Rotation paths and how fast each direction turns (deg/step):
Each turn is a multiple of 5 degrees from 10 to 175, or 0.
Each row of a path follows its step; steps can be skipped.
Path 1:
step 1: [ -8.7   9.7   3.5   4.9 -33.9  -0.5   0.8   8.9 -30.7 -14.6 -13.7 -11.7
 -23.3  20.6 -18.1  -7.2 -58.5 -12.1   5.6   7.2  12.4  -6.5  -5.8  -3.4
   9.4  -7.4   2.8   5.2   3.7   7.9 -15.0  -0.5   3.3   0.5 -13.5  -5.1
  -0.1   9.6   1.2  33.1 -26.5 -19.4 -22.0  10.2 -14.6  -0.1 -13.0  14.0
  32.4  -1.0 -31.6  -2.3   3.4   6.3  16.8]
step 7: [ -0.4   4.9 -12.0  18.4 -30.5   0.0  23.2  -4.0   2.2  31.3  14.6  14.3
 -10.5   6.9   3.3   1.6  -8.1  15.9   1.5   4.8  -4.0 -15.1  19.4 -17.5
   7.7 -14.1  36.2  24.1  -5.6  18.3 -14.0 -14.0   5.9   9.5 -13.7   0.3
  -7.6 -15.7  -1.8 -25.7  -3.6 -41.1 -10.0  18.5  -0.9   0.3  -4.4 -42.1
  20.5   5.8   6.2 -26.3   1.3  -4.5  32.0]
step 8: [ -7.3 -10.9   9.4   5.3 -19.4  23.0 -23.6 -11.7 -10.1  11.0 -11.3 -11.5
 -17.2  16.7  -6.3  -1.8   2.3  36.8  14.2  38.7  16.0   8.2   7.0  -0.6
 -15.8  20.6  -7.3  30.0 -10.8 -39.5   6.6  22.0 -17.2 -11.4  20.1   3.0
  -4.1  -0.9   9.3 -22.3  11.1   7.9  20.7  -1.5  -0.5 -32.1 -16.0  20.8
 -16.8 -12.5  -0.9  -3.3   6.3  -9.0   9.1]
step 9: [ 10.4 -22.1 -23.6 -31.8  -2.7  32.1   3.6  12.9   6.8  -6.3  23.6 -15.3
   2.4  10.3  -4.5  -9.4 -38.7  23.0   4.7  -5.9  -9.9  -2.7  -4.5  32.2
   7.3 -11.8  16.9   7.3   4.0  11.6   0.6  18.3  21.3   0.1 -13.9 -10.5
   3.5  -2.1 -14.1  12.4 -26.1 -14.9  -6.6   2.9   8.3  12.0 -38.6 -19.7
  -8.6   1.3 -25.0   0.1 -16.7 -24.1  -1.3]
step 10: [  3.9 -12.2  -1.8  -2.7 -17.0  14.4  28.7  -4.6  11.4   7.4 -19.4   7.6
  -5.7 -16.7   2.7  17.0   4.1   0.8  -5.0 -12.1  21.6  -8.0   1.5  -5.8
  -8.9  -9.5   0.1  19.5  -9.6 -30.6   7.6  12.5  -0.7 -16.1  34.9  26.3
 -20.4  -0.9  21.9  39.6  -2.9 -21.8  16.5 -20.0 -13.2   4.0  14.7 -27.2
  20.1 -41.3   5.5   0.4   9.1  -4.6  20.6]
step 11: [ 15.5 -12.7  11.8  -5.4   6.7  -0.5 -26.0  24.7 -18.3   8.0 -12.9  15.2
 -11.6  17.9  13.7 -20.6 -27.6   0.5  12.4  -2.7  -7.8  -4.6   9.7 -34.6
   1.2  19.6  27.4  25.5  24.8  19.1 -17.4  29.2  27.2   2.5   5.1 -16.6
  -0.8  17.4 -20.7   4.9 -14.2  -6.0  13.3   2.4  12.8 -12.4  -1.5  13.9
 -15.7  -8.4  -8.5  -1.0  14.7  12.4  42.6]
step 14: [ -0.7  -7.0 -39.3  30.8   1.0  11.2  -0.1  -5.8   5.9 -10.4 -16.1 -29.9
   5.0  13.4 -14.7   6.3 -18.0   5.8  10.7  12.4 -22.3  -4.2 -12.7   2.1
 -12.3  21.5  22.0   9.8  -9.2 -36.6 -10.0  14.6  36.4 -11.4  -8.4 -11.0
  10.7  -5.1   5.1  25.9  -4.6 -11.0  27.8   6.2  24.2  -6.5  -6.3   7.7
  30.3  -4.1 -11.2  25.9  16.5   3.4  -6.9]
step 15: [ 23.6  -2.5   4.0   5.7 -22.5  -8.3  29.8   3.8  -8.0   2.0  27.6   2.5
 -24.6  13.8  -8.5  17.6   6.1 -13.7 -21.1  -8.4  10.0   4.7  -0.6 -11.1
   4.8  -9.8  23.5  33.6  23.3  17.1  33.0  20.4   8.7 -11.6   6.4  -6.1
  -2.2  -0.6   1.7  13.3  13.2   4.2 -13.3   7.8 -16.6   9.6 -40.1 -19.5
  -2.4  -2.2  17.1   5.3  31.8 -21.4  17.2]
step 17: [  3.6 -19.0  -5.7 -14.8 -34.8  -6.4 -11.2   1.1  -6.0  18.6  -2.6  13.2
  -7.1  10.3  -3.0 -14.1  14.3  -3.5  -4.5  16.8 -31.9  19.4  -7.5  -6.8
   8.3   6.0  -6.9  46.6  11.0   5.3   4.7  -1.7   9.5 -21.7  -7.0 -15.0
  23.4  -3.5  -3.2   8.8 -16.9 -15.3 -10.2  20.9  -7.2   0.7 -13.4 -10.1
  30.3  17.1 -54.9 -11.5 -16.4  -8.1   1.9]
step 18: [-26.3  25.7 -12.8  -0.8 -37.6   5.9  17.5 -12.2   7.6  13.6  12.1 -14.2
   1.5  29.5 -13.9  11.5 -18.9  12.7  -7.3  -7.7  33.0 -12.8   2.9  -4.2
 -10.8  11.3  30.0  13.9  -6.0 -30.9  -4.9  -6.1 -42.5   3.7   2.8  -8.0
 -24.4  -1.6  -0.8  16.7 -23.4   4.5  30.0   8.2 -13.1  -6.1  -1.6  -9.5
  -6.6   7.4   3.4   3.9  -2.7  -5.0  19.2]
Speeds:
[  9.4   2.1  -1.2   5.3   2.3  -0.8   6.0  -0.4   7.5   6.9  -3.0   4.3
  -1.8   4.2   4.5  -4.4  -4.1   1.1   7.1  -5.1  -9.6   3.8   2.0   2.9
  -0.7  -1.4   5.3   0.9   7.6   8.1  -6.2  -1.2  -1.2   0.0  -1.1  -1.1
   7.0   6.3  -2.6  -2.7  -7.0  10.8  -7.9  -3.7  -3.9   5.4  -6.2  -6.1
 -10.7   6.3  -1.6  -4.3   0.1  -4.4   8.1] -> 170
[ -1.6  -2.5  -0.1   5.0  -1.8  -7.9  -1.6  -2.6  -4.6   2.7  -4.0   1.6
   5.5 -11.5  -7.5  -5.0   2.4   2.5   5.2   6.3 -10.6   5.3   4.5   2.2
  -9.3   1.6   4.0   0.9 -10.8   5.7   2.6   5.8   2.4  -4.3   7.3  -3.1
  -8.5   3.8   5.5  -5.4  -8.0   3.2  -3.4   2.6   1.9  -0.2   0.4   3.0
   3.6  -3.5  -5.1   0.8   5.4  10.9   4.3] -> 120
[ -4.3   2.3   8.3   2.1   0.7  -6.2  -3.9   2.8 -11.4   7.6   0.6  -2.4
  -3.5  -1.5   5.9   0.2  -2.3  -3.0  -4.8  -4.0  -2.8  -3.8  -0.4  -4.7
   4.3  -6.0   0.1  11.7   1.3   5.9  -4.3 -13.2  -1.2  -5.0   5.1   5.8
   3.9   4.8  -5.1   3.7  -0.3  -3.9  -5.2   1.9  -1.6  -3.0   9.6   8.8
   2.0   1.3  -3.1  -5.1  -7.0   6.7   6.9] -> 70
[ 10.8  -8.3  10.8  -0.1   0.7  -7.6  -0.8   8.8   8.3   0.1   5.5  -3.2
  -3.3  -3.8   4.8   2.7   4.1  -3.8   2.9  -2.5  -2.6 -11.3  -3.1   8.4
  -2.3  -1.2  -6.8  -0.4   3.9   5.1  -1.1   1.0   1.9  -3.3  15.4  -0.7
  -4.0  -4.9  -0.3   7.6  -4.9  -0.9   8.1   0.2   4.4  -1.9  -5.7  -0.9
   1.7   0.0   1.2   1.9   3.7  -2.9  -2.3] -> 65
[-8.5  8.0  1.4  7.8  5.1  6.9 -2.5  2.5 15.3  3.5 -1.3  1.2  7.4 -3.8
 -1.3 -1.1  9.6 -5.1 -4.9  3.1  8.2 -5.1  6.6  3.0  3.9  1.7 -2.6  4.5
 -2.4 -3.0 -0.5  8.3  0.5  2.1  4.4  0.5 -3.8  2.0 -2.2  5.5  1.5  1.8
 -7.2  8.4 -1.5 -1.4 -1.8  4.9 -4.8 -1.1  4.6 -5.3 -2.3 -2.1 11.7] -> 135
[  4.9   2.7   8.5  -6.2   0.6  13.2  -4.7  -3.4  -2.1   5.7  -7.6  -1.3
  -2.7   0.4  -0.3   3.9  -7.3 -10.1   0.4  -9.8  -0.4 -10.2   4.2  -7.2
  -4.3   0.4  -1.2  -5.2  -8.2   3.1   1.4   4.0   4.0   7.6  -0.7  -0.1
   0.2  -0.2   7.1  -1.6  -5.0   3.1  -0.7  -5.9   1.5   1.8  -3.9   2.9
  -0.4 -11.6  -5.8   1.2  -7.6   0.4   1.6] -> 35
[ -1.4  -2.5  -2.6  -5.9  -3.7  -7.0   0.0   4.1   3.3   5.8  -0.4 -18.8
   4.9  -1.9 -11.5  -3.0   0.5  -5.8   1.8  -0.9  -0.4  -1.4   3.7  -0.9
   3.9  -6.3  -2.4  -4.1   5.0   2.6  -0.3   1.8   8.9  -4.0 -11.2  -4.4
   4.8  -4.0   4.3   5.4   0.7  -5.3 -11.0   0.4   0.5  -1.2  -1.6  -2.0
   3.0   3.5  -8.9  -4.7   3.4  -3.6  -0.7] -> 135
[  4.7   7.3  -2.3  -3.8   2.6   6.5  -8.3   1.6   3.4  -6.4   5.4  -0.7
   5.4  10.5   1.5  -7.2   0.4  -2.5  -0.7  -3.8 -13.5  -0.6  -1.7   3.0
  -3.4   1.5   0.5   2.8   9.0  -1.5   6.1  -2.3  -7.5  -2.7  -0.1   3.4
  -3.6  10.2   4.9  -1.3   1.0  -6.6  -8.8   9.1   5.9  -3.9  -2.9   2.5
   7.5  -4.8  -2.5   7.4   1.4  -1.6  -2.2] -> 130
